Each path is a new rotation, seen through one point. The rows after it are directions, each followed by how far the rotation turns it, in deg/step (0 if it stays put).
Each turn is a multiple of 5 degrees from 10 to 175, or 0.
Each row of a path follows its step; steps can be skipped.
path 1
step 0: [ 10   9  -5 -22  -3   0  -5 -20   1 -27   5   2 -11   3  -8  -9   8  15
  -2  -6 -30  10   5 -16 -19  22]
step 1: [-22 -21  -1  15  15  17   0 -11  -8  10   5  -2  28  17  24  -2   8 -11
  -4  -4  -2  -1  -3  25  15  -7]
step 2: [ 21  -1 -10  -2  -3   7  10 -10   4  -2   5  16  -6  -5 -26   9  14  18
  37   2   1 -12 -13 -11 -21  14]
step 3: [-10   5  12  25  15   4  -5   1  11  14   3   2  18   3   7 -14   8   7
 -23 -10  -7   9  -4 -24  31 -16]
step 4: [ 16   8  -2  -5 -21 -12  16 -22   4  -2  12  -4   0  -2  -1  34 -21   6
   7  -8   4 -19   9   4  -1  28]
step 5: [ -2   8  -4   9  15   2 -28   2   2   1  23 -12  -9  23  16  -4  15  17
 -11  26  -3  16  -9  -5   4 -19]
step 6: [  6  14  -1  -5  14   7  13  -4   6   0  11   7  10  -5  -6   2   6 -21
  -6 -18  30 -15  15   9 -15  34]
step 7: [-14  -1   8  15   5  -7 -34 -10   8   7  -2  23 -24 -16  15   3  -3   9
  20   8   0   8 -15   0  11 -17]
step 8: [ -5  15  -7 -37   3  11   8   4  -1   3   7  -7   2   6 -10  -3  -9  -2
 -16 -30  -6   6 -13 -17   2  31]
step 9: [-32 -26  13  10   0  -9  -3  -9   6   7   8  -9  -1  -5  13  30  16 -11
  15  18  -8  10   8   9   6  -6]
step 10: [ 15   2 -17  -7   3   8   0  26  -2   7  10  -5  -2   4   4 -22   4  13
  11   2 -10 -24 -10 -21 -18  31]
step 11: [ -3  -5  32  23   9   1   3 -10  -7 -21   4   0  15 -26  12  -1  15 -15
  -6   0   2  18  -5  -1  23   1]
Speeds:
[  1   2  -3  -7  -5   4  -1  -7 -14  -5   0  -9   2   5   1   5  -3   1
   2   0   3   7 -13   7   9   1] | 100
[17  0  3  9 -2  0  9  6  1 -3  9 -3  4  1  2  5 -3  3 -1  7  4 -1  2 -7
 11 -3] | 45
[ -4   0   5   2 -16   0  -7   1   4   0  -1   2  -1   8  -6   7  -7  -7
  -2  -9   0   2  -1 -14   1  -3] | 80
[ 10  -6  -5   6  -5   3   0 -11   2  -3  -8  -1  12   3  -3  -4   4   6
  -2  -7  -8  -1   2   4  -6  -9] | 25
[ -7   3   2   6  -6   3   9  -1   3  -4   9   0   4 -12   2   9  -5  -6
   2  -3   1  -4  -3  10  -7  -7] | 145
path 2
step 0: [ -1   6  13   3   2 -14  -2 -10  23  28  -9  -2   6   2   1   5   7  35
 -28  17   4   4 -13 -21  10   5]
step 1: [ -8 -11 -14  -6  31  -8  26 -10   5   4  12  21   1  -4   1   7   5 -28
   0  -4   1 -17  -7  -9 -32   3]
step 2: [-12   7  10  -7 -16  -5   1 -43  15  -6  -1  -7  17   6 -16  -6  -9  13
  18  13   0  -9  13 -18  20  -9]
step 3: [-15  -6  -5  12  21  -6  -3  -6 -28  24 -14 -11   8 -17  -1 -14  12 -16
  -8  -7  10   8 -27 -20  -8  -8]
step 4: [  7  21  14   3 -18   5   8 -27  -6 -26   8  15  -9  -7  -7   8 -23 -31
  14  -4 -11  11   1  -6  -4   2]
step 5: [ 13  22 -13   7  -1 -16 -11   1  -6   6 -10 -31   4  -6   9 -17  11   6
 -17   5   3  12  13 -29  22  13]
step 6: [ 19   5   5  10   1  12  25   2   1  15  16  16  -9 -14   1  34   3 -13
 -15 -26  -2   6 -18  -8  -8   5]
step 7: [ -1  -4 -24  -3 -17 -16  29 -13  26 -18  -6  -5   1  20   7  -6 -12   6
  -7   7  -1   3  26 -15   8  17]
step 8: [  6 -15  -7 -20   1   7   7  -7  -4  41  -4 -21  24 -12  -5  14  20  10
   6 -21   0  -9 -12 -11  -3   4]
step 9: [-25 -18 -16  -6 -11   8  19 -16   8 -27  -2  18  -5  10 -26   2  -5 -19
  -5  -9   3  23 -13  -1   1 -12]
step 10: [-10  -2  -3 -24 -19   6 -16 -13 -18   8 -10 -22   5 -12  13 -22  -4   9
  18  10 -19   9   3 -19  -5  22]
step 11: [ 22   1  -2 -18   3   2 -13   5  -6  -9   4   4 -15 -28 -27  10  13 -19
 -21  -7   6  14 -23  -5   6 -17]
Speeds:
[ -3   5  -7   5  -3  -3   4  11   3   4   3   1  -2  -6 -12   7   3 -11
   3   5  -2  -5 -12   4  -4   0] | 140
[ 3 12 -1 -7  5  0  5  1 -4 -5  2 -4  1  2 -6 -1 13 10  7 -5  2 -4 -6  0
 11 -4] | 125
[  0 -11  -4   1   3  -3  14  -2  12   7   2   2   4   6   1   5   2   8
  -1  -1   3 -13   4  -1  -2  -1] | 55
[ 7  4  1 18 -4 -1  8  0 -6  1 -6 -9  0  1  4  1 -4 -7  2 -9  4 -3  5  3
  6 -2] | 35
[ -4   1 -14   7   8   0  -3   0   7  -2  -1  -3   1   0   3 -18   0   1
  -5  -5  -2  -1  -7   3   1   8] | 160
[  0   6  -1  -6   5  14   6  -2  -4  -3   3  -5  -1   5  -1   1  -7  -4
 -15  -2   3  -5  -3   4  -9  -7] | 140
path 3
step 0: [ 37 -16  -3   3  -5  -8   5 -14 -19 -14   2   1  -5  25  -6   8 -10  -3
   6  -6  16   6   4  20  10 -32]
step 1: [-30  25  23  13  18 -23  -5  -1   1   2 -17  10   3   2  19 -14   4 -12
  -5  -2   4  -7 -13   6  -7 -25]
step 2: [ -3  14 -36  -9   7   9  18 -15  -2 -14  13  -2   2  27  -4  -9  -9 -23
 -16  11   9  19  -6   8  13   5]
step 3: [ -5 -16  18  17   1  -9  -6  25   8  -8 -14 -17   1  24  -4 -13  -7   9
   7  32  12   9   6  -9  -5 -21]
step 4: [ 17   9  -1   5  -3 -24  18  -6  -3 -12  -2   9 -19   3 -11 -13 -17 -25
 -20 -21   5  -2  10  17 -27  -4]
step 5: [-18   0 -14  -2  10  -4   5   4  -1 -18  -9  28  10  14  23 -38  16  21
   2   9  -7   3   4  -7   3 -12]
step 6: [ 20   6 -11   1  18   6 -12 -12 -16   3  15  -3  -7  32 -19   4 -16   8
   9   3  19   5   6  24  -8 -19]
step 7: [ -8  -6  16   4  10 -33   0   9   0 -15 -28   2  -2  -4  14  -5   6 -16
   1  -1   9  15 -17   8  15 -31]
step 8: [ -8  33  -4  -3  13   3  21 -15   5 -13  21   0   8  32   4  -5  -4 -20
 -22   6   2  -7  -3  -4 -13   3]
step 9: [ -9 -21 -16  16 -23   0   5  11  -5  -1  -8  -6  -1  20   1 -26 -13   3
   6  26  16  16   6  -6  17 -23]
step 10: [  6   9  16  10  21 -14  -9   7   0 -11 -14   2 -13   9 -12  -9 -18  -8
 -19   1   3   0  12  27 -40   5]
step 11: [  6   0 -28 -17   9 -24  19   2   3 -25  -2  22  -2   2  10 -30  14  -3
   7  -5   1   8   2 -14   8 -15]
Speeds:
[  3   4   1  -6  11   0  -6  -8  -6   2   2   7   2   1   4   6   7   5
   8  -9   1  -1  -6   6   8 -10] | 60
[ 2  8  5 -8 -1 -2 10  1 -2  0  0 11  5 -2  2 -1  9  2 -1  7 11  6  0  4
  1 14] | 120
[ -2  -6   2   6  -4  -8  -1  -2   1  -1  11  -7  -4   2  -1  -3   5   1
  11   7   7 -13   3   9   4   3] | 120
[ -9   5 -11   6   2   7  -9  -4  -6   8  -5   1   2  -5   2  -9  -6   2
   0   5   1   2   2  11   2   5] | 95
[ -9   9  -4  -1   3   1   1   4  -3 -10   8   3   3   0  -2  -8   7 -10
   3  -6 -13  -3   2  -3   5   5] | 115
[ -8   0   8   8   2   4  -1   0  11   0 -12  -2   4  -3  -5  -9  13   6
   5   1   2   0  -2  -6   1  -5] | 170
